(in the rows, 128 means zero)
The rows of A fall into 4 groups, which share some directions, and each row is roughly a mix of its group's hidden directions.
A:
[[134 157 121 168 173 119 145 134 110 142 106 114 164 158 121]
 [135  89 114 103 134 133  74 107 119 145 151 155 112 149 114]
 [162 112 128 115 163 121 100  96 113 125  84  95 108 131 123]
 [171 113 120 109 121 137  84 148 124 119 104  98 100  97 123]
 [127  99 142  98 105 116 125 159 106 112  93  79 119 117 143]
 [122 130 141 161 134 122 134 104  87 112 135 159 169 102  96]
 [113 121 163 135 132 135 138 147 173 177 114 118 165 134 114]
 [107 190 115 120  95 114 142 111 159 118 112 122 117 153 128]
 [141 145 124 108  71 111 123  91 122 145 155 155 113 117 147]
 [182 163 104 147 115 163 126 144 120 140 142 126 140 115 158]
 [149 165 100 129 133 111 118 125 171 115 111 136 104 169 101]
 [121  91 138 117 122 103 129 187  86 113 126 107 127 139 133]
 [136 106 101 110 114 158  70 107 114 135 110 117 142 100 113]
 [143 125 119 102 112 151  70 119 156 161 134 141 126 156 112]
 [124 108 153 137 137 114 147 153 159 186 111 107 157 118 130]
 [130  89 111  93  92 141 135 135 181 146 132 132 123 141 147]
 [156  97 118 103  91 152  83 142 136 134 129 124 122  89 124]
 [117 156 136 137 141 131  93 137  62 135 118  95 139 119 129]
 [149 143 112 130 160  87  95 104  94 135 119 124  96 152 114]
 [ 79 103 138 115 122 101 136 156 165 124 100 107 122 117 101]
 [ 76  95 134 119 140 108 137 154 155 122  99 101 125 111 105]
 [105 105 145 137 113 151 182 148 152 106 136 136 157 104 139]
 [161 104 138 121 167 127 136 136  99 107  98  91 113 153 151]
 [109 133  81 135 136 145 135  84 173 139 124 149 147 144 118]
 [138 132 125 111 115 148  76 117 160 151 140 156 130 163  99]
 [171 136 112 119 144 124 138 141 163 107  95 105  99 166 134]
 [112 116 166 111 108 102 150 137 129 107  81  87 130 115 123]
 [152 144 181 144 151 108 166 116 115 116  95 107 136 133 131]
 [146  83 134 118 151 116 106 126 160 180 118 132 135 152 110]
 [143  98 134 108  93 126  82 144  94 131 136 126 122  85 120]
 [157 105 132 116 141 119 105 130 172 184 110 120 128 150 117]
 [124 102 149 127 130 119 130 167  70 120 137 104 120  96 150]
 [ 81 131 126 107 120 133  82 105  92 115 151 145 115 145 111]
 [113 138  85  99 107 109  95 111 130 102 126 136  92 159 114]
 [152 135 104  96 115 123  77 111 122 139 135 122  77 134 140]
 [170 108 124 111 156 137 133 136 134 116  96  91 107 164 154]
 [ 90 146 130 145 135  99 172  98  97 113 128 140 152 156 132]
 [142 150 135 121 147 153  92 110  95 149 163 138 108 161 153]
 [129 161 120 152 165 123 135 112 137  85 104 136 130 157  89]
 [134 131 141 160 165 168 144 115 164 128 131 154 163 130 105]
 [121 118 106 132  85 152 145 123 116 147 143 135 172  90 156]
 [142 113 160 115 115 101 153 141 133 121  84  83 117 100 140]
 [113  94  81 108 116 115 109 161  94 110 112 104 129 144 133]
 [124 160 160 159 155 103 142 132  71 109 130 126 133 124 118]
 [146  79 109 137 147 131 164 128 157  98 128 159 141 149 116]
 [ 83 124 134 111 101  74 110 131 124 148 106 112 126 117 101]
 [124 104 169 112 130 119 135 142 127 137 108  84 104  82 148]
 [103 122 169 140 138 148 148 146 155 160 109 109 175 126 123]
 [121  97 167 119 159 128 123 155  78 131 141 108 115 141 152]
 [143 140 144 135 170  92 103 138 117 108 112 121  89 144  92]
 [ 90 112 133 140 116 108 163 106 119 136 153 170 166 142 121]
 [ 94  92 129 100 116 130 120 106 102  81 146 142  99 113 130]
 [111 155 120 144 157 123 180 108 159 114 117 130 131 169 138]
 [136 123 101 143 150 164 153 137  92 112 120 100 151 125 172]
 [123 144 103 139  95  74 144 158  91 107 127 135 138 139 117]
 [ 79 131 134 121 125  73 109 116 107 127 117 131 120 138  88]
 [132 107 120 117 136 107 110 122  61 141 148 133 124 165 150]
 [106 144 106 146 159 140 128  70 114 105 104 130 153 131 107]
 [140 148 173 134 124 102 160 130 109 100  85 101 141 140 123]
 [133 157 138 118 133  95  82 122 126 181 115 108 108 140 115]
 [126 142 158 118 151 103 150 147 142  97 115 111  84 169 129]
 [111 139 135 120  87 145 144 165 113 148 144 104 142 110 174]
 [126 117 139  95 117 122 132 161 164 139 141 111  76 143 159]
 [111 105 153 131 136 139 140 135  79 102 113  97 141  84 142]
 [126 132 135 133 100 151 157 176 116 131 134 101 149  97 168]
 [ 67 108 130 120 108  83 129 133 119 129 112 124 146 124  96]
 [136  95 131 120 134 108 177 112  97  98 123 126 125 156 164]
 [105 137 115 165 172 120 136 118  91 134 168 159 134 124 125]
 [126 107 119 113  79 131 145 140 107 157 153 126 141 110 177]
 [108 181 168 151 135 111 117 117  96 123 141 145 131 123  98]
 [109 105 159 128 135  87 173 131  94 115 122 126 141 162 137]
 [122 116 133 121 109 134 152 125 205 129 140 156 120 118 118]
 [136 162 151 134 154 168  99 112 131 146 163 151 121 161 129]
 [127 115 132 133 136 132 124 129  51 130 125 103 150 116 155]
 [150 149 116 137 143 144 122 114 191 155 139 156 123 154 113]
 [140  97 140 123 155 114 127 153  69 124 141 117 116 159 154]
 [140 144 129 114  89 128 101 127 176 132 145 166 117 141  94]
 [138 142 125 124 154  85 113 126 119 112 127 139  89 181 106]
 [141 142 140 138 172  99 127 129 135  91 106 127  96 158  94]
 [160 152 146 159 134 129 170 153 135 142 112 103 147  97 151]
 [119 162 143 165 138  94 155 136  83 134 142 142 155 142 122]
 [125 144 128 131 115 136  75 132 108 166 126 111 136  76 114]
 [ 91 115 126  92  98 134  78 124 148 157 129 129 130 148 108]
 [129 137  99 103 120  97  94 104 116 103 126 134  76 147 116]
 [158 114 119  93 111 135 103 157 138 131  97  84 107 147 146]
 [103 134  99 137 166 163  89 125 114 143 168 147 122 143 127]
 [134 110 125  99 128 126 104 161  95 120 101  78 112 150 148]
 [157  76 106 150 161 110 166 130 132 115 127 151 143 137 123]
 [117  91  69 120  97 141 130 147 130 130 150 150 152 136 139]
 [154 171 103 122  86 148 111 107 166 131 131 152 133 143 119]
 [ 98  92 151 100 112 131 132 113 120  95 154 141  92  97 138]
 [113 117 131 124 102 132 196 110 146 102 126 134 143 129 160]
 [127 148 145 130 163 121 149 129 157  88 104 119 102 171 113]
 [101 126 148 157 151 144 168 146 101 135 125 108 172 111 147]
 [149 129 164 135 136 104 144 157  69 116 120 101 124 126 148]
 [112 121 107 116  87 156 140 128 116 156 156 136 160 138 172]
 [ 96 133 161 118 143  83 104 119 132 167 109 110 115 139 102]
 [ 83 119 111 155 143 118 153 123 107  98 113 124 155  88 109]
 [127 162 113 156 153 143 127  96 151 143 159 174 136 143 112]
 [129 166 153 163 166 117 129 123  79 105 122 123 132 115 110]
 [108 145 158 107 147 105 103  98 139 117 103 115  89 153 101]
 [168 124 102 137 113 169 139 152 126 146 138 117 150 107 171]
 [105 143 112 137 101 153  94 124 114 165 151 143 165  96 120]
 [112  85  97 101 109 136 136 108 176 147 124 139 140 154 137]
 [136 161 176 129  99 112 143 133 108 104 121 139 148 169 113]
 [153 113 141 121 168 108 145 134 118  95 104 108  96 170 136]
 [119 119 129 121 129 100 129 188 160 128  97  95 115 140 109]
 [131 107  92  99 100 159 109 118 184 144 130 132 119 122 136]
 [ 89  95 124 114 118 114 127 137  71 102 116 102 135 109 136]
 [118 136 150 115 154 100 110 123 157 123 133 143  82 168  97]
 [163 106 127 112 153 122  93 108  96 139  94  90 111 121 136]
 [116 116  82 117 134 160 108  91 177 143 118 135 137 135 120]
 [ 90 153 156 149 153 122 169 103 101 107 132 136 147 150 131]
 [176 112 153 146 123 163 123 148 136 117 126 140 160  91 107]
 [136 122 166 131 115 141 150 138 175 129 113 117 129  71 124]
 [ 95  95 100 107 108  97 120 152  90 110 109  99 124 127 132]
 [120 138 104 148 104 115 140 165 112 131 176 170 145 143 126]
 [ 71 118 113 129 127 101 127 137  72 104 127 119 136 123 120]
 [117 107 101 113 138 137  85 103 114 115 143 161 126 171 102]
 [ 86 129 167 108 134  94 103 102 123 121 121 129  98 134  94]
 [145 101 108 130 107 176 118 144  94  99 145 142 161 115 137]
 [152  99 142 105  94 103 103 162  92 127 129 113 106 103 133]
 [122 118 139 110 155 152 102  92 156 170 153 136  97 130 145]
 [ 81  97 126 109 103 159 104 148 102 102 137 121 142 106 123]
 [144 112 169 122 116  96 161 174 104 124 126 112 126 149 149]
 [108  80 129  93 116 132 154 122 173 132 125 128 121 160 149]
 [131 116 136 124 106 153 127 184 113 155 149 107 138 105 166]
 [104 126 127 149 141 116 167 119 137 153 140 155 172 171 127]
 [169 115 125 129 175 120 125 145 122 103 106 112 103 171 126]
 [155 136 149 160 151 130 147 149 125 177 119 108 164 111 143]
 [134 132 117 155 153 159 146 128 179 111 106 136 161 128  96]
 [101  78 137 127 129 112 128 111 101 150 135 152 174 145 111]
 [ 93 129 125 146 118 106 167 105 115 136 147 165 170 149 124]
 [137 175 144 112  76 145 120 135 158 119 132 122 104 100 135]
 [158 139 146 164 164 168 127 138 142 137 121 136 170 127 105]
 [102  60 139 100 106 110 124 127 119 149 141 144 144 140 128]
 [121  99 165 113 125 116  98 138  67 117 131 115 118 104 122]
 [133 161 167 118  87 101 143 112 145 121 118 146 136 167 109]
 [143 164 105 151 125 150 116 132 134 129 166 176 144 157 111]
 [ 92  98 147 125 160  87 149 123 117 134 105  95 110 106 133]
 [154  96  93 117 110 169 100 163 106 118 146 132 139 130 144]
 [109  99 155 116 150  98 101  99 126 125 130 154 111 148  84]
 [147 128 117 107 103  93 105 148  83 122 108  92 103 122 142]
 [119 116 134 152 125 119 131  99  82 115 129 157 175 107  99]
 [106  85 118  96 102 102 123 154 105 115 103  92 119 118 138]
 [100 154 117 149 166 162 138  94 161 139 131 143 150 151 120]
 [137 141 114 137 158 112  84  92 132 127 114 147 119 136  75]
 [122 137 125 115  94 121 136 162 163 164 169 144 106 137 153]
 [132 121 124 110 130 108  68 104 116 148 143 153 106 150  97]
 [143 145 141 131 171 100 107 130 132 105 105 117  89 155  94]
 [119 137 130 127 110 134 138 147  66 132 127  93 146 120 172]
 [113 160 137 166 147 122 178 136  99  91 128 126 145 116 135]
 [164 144  93 134 151 110 121 122 143 106 109 137 111 180 107]
 [ 85 138  93 118 139 119 124  69 130 103 122 133 103 122 122]
 [160 152 112 102 102 125  77 114 125 139 139 129  83 125 133]
 [142 156 125 162 159 145 139  97 153 142 154 172 140 137 115]
 [106 112 107 132 124 122 167 108 163 148 133 154 163 168 132]
 [148  86 106 110 121 117 122 109 142  93 147 170  97 135 112]
 [116 142 138 143  99 145 161 172 116 123 136 110 153  87 154]
 [157 111 169 128 144 132 104 176  95 146 119 100 137 135 129]
 [142 186 129 150 101 154 140 154 125 138 126 110 155 106 148]
 [121 160 121 160 152 165 153 103 158 128 127 146 167 144 120]
 [145 142 142 160 138 166 180 143 135 104 143 139 152 112 149]
 [160 137  96 110 110 152  78 117  93 132 143 125 109 122 149]
 [ 81 157 171 135 127 108 147  98 152 126 122 140 132 121  99]
 [145  99 132 101  82 112  97 166 109 150 142 121 115 108 138]
 [121 112 115 133  94 161 148 114 125 142 131 129 174  82 153]
 [171  99  94 126 125 103 115 139  74 140 137 129 127 138 149]
 [129 132 147  90 134 109 110 121 145 140 115 104  76 169 141]
 [134 138 125 134 148 130  60 151 115 160 144 133 119 128  95]
 [ 99 126 130 135 156 139 120  85 100 147 159 135 112  85 149]
 [103 125 143 128 156 137 121  84  77 135 143 119 116 100 155]
 [ 97 135 123 144 114 114 171 116 138 147 155 166 164 155 133]
 [104 124  99 122 106 131  85  92  85 138 129 134 152 106 114]
 [158 121 174 131 130 125 140 186 114 121 114  95 123 118 139]
 [133 113 178 118 131 122 128 173 118 137 126  92 104  97 146]
 [173 167 169 130 125 155 124 125 135 124 127 137 138 175 126]
 [165 118 126 112 134 144  70 109 134 159 146 150 113 149 115]]
One row of each group comes first, with its name. Which group is each row after those in?
[147  97 125 119 155 102 117 119  68 125 131 125 114 163 142]
<8>
[107 124 151 134 137  95 188 128 118 116 124 129 140 172 145]
<99>
[142 130  89  92  97 113  83 123 143 145 119 116  92 141 131]
<83>
[ 93 103 135 100 130  92 127 119 105 126  94  83 107 127 140]
<38>

[123 164 146 161 165 139 119 170 132 102 121 121 128 125  90]
<8>
[ 93 116 137 149 143 118 150 113 121 155 148 162 174 158 117]
<99>
[104  64 140 107 106 105 125 128 107 150 143 148 150 137 124]
<99>
[ 91 113 144 130  99 131 139 112  93 144 152 138 156  83 144]
<8>
[119 128 127 148 145 111 182 137  96  99 117 104 125  99 158]
<83>
[129  92 106  93  91 138 132 134 180 147 133 131 120 141 149]
<99>
[118 121 118 135 173 138 114  81 109 100  89 113 138 130 105]
<99>
[156 135 133 139 131 196 145 137 162 120 142 140 149 137 147]
<83>
[135  96 144 125 121 107 181 108 165 100 117 139 117  99 128]
<8>
[111 126 152 120 131 105 180 114  98  91 114 110 119 145 158]
<8>
[150 130 157 125 108 101 167 180 120 131 130 113 124 152 156]
<99>
[107 108  93 115 133 134  87 111 115 124 141 157 136 173 101]
<83>
[151 114 142 127 135 136 152 114 143 107  81  89 126  83 137]
<8>
[127 144 120 128  99 131 151 160 131 157 124  90 132  90 173]
<83>
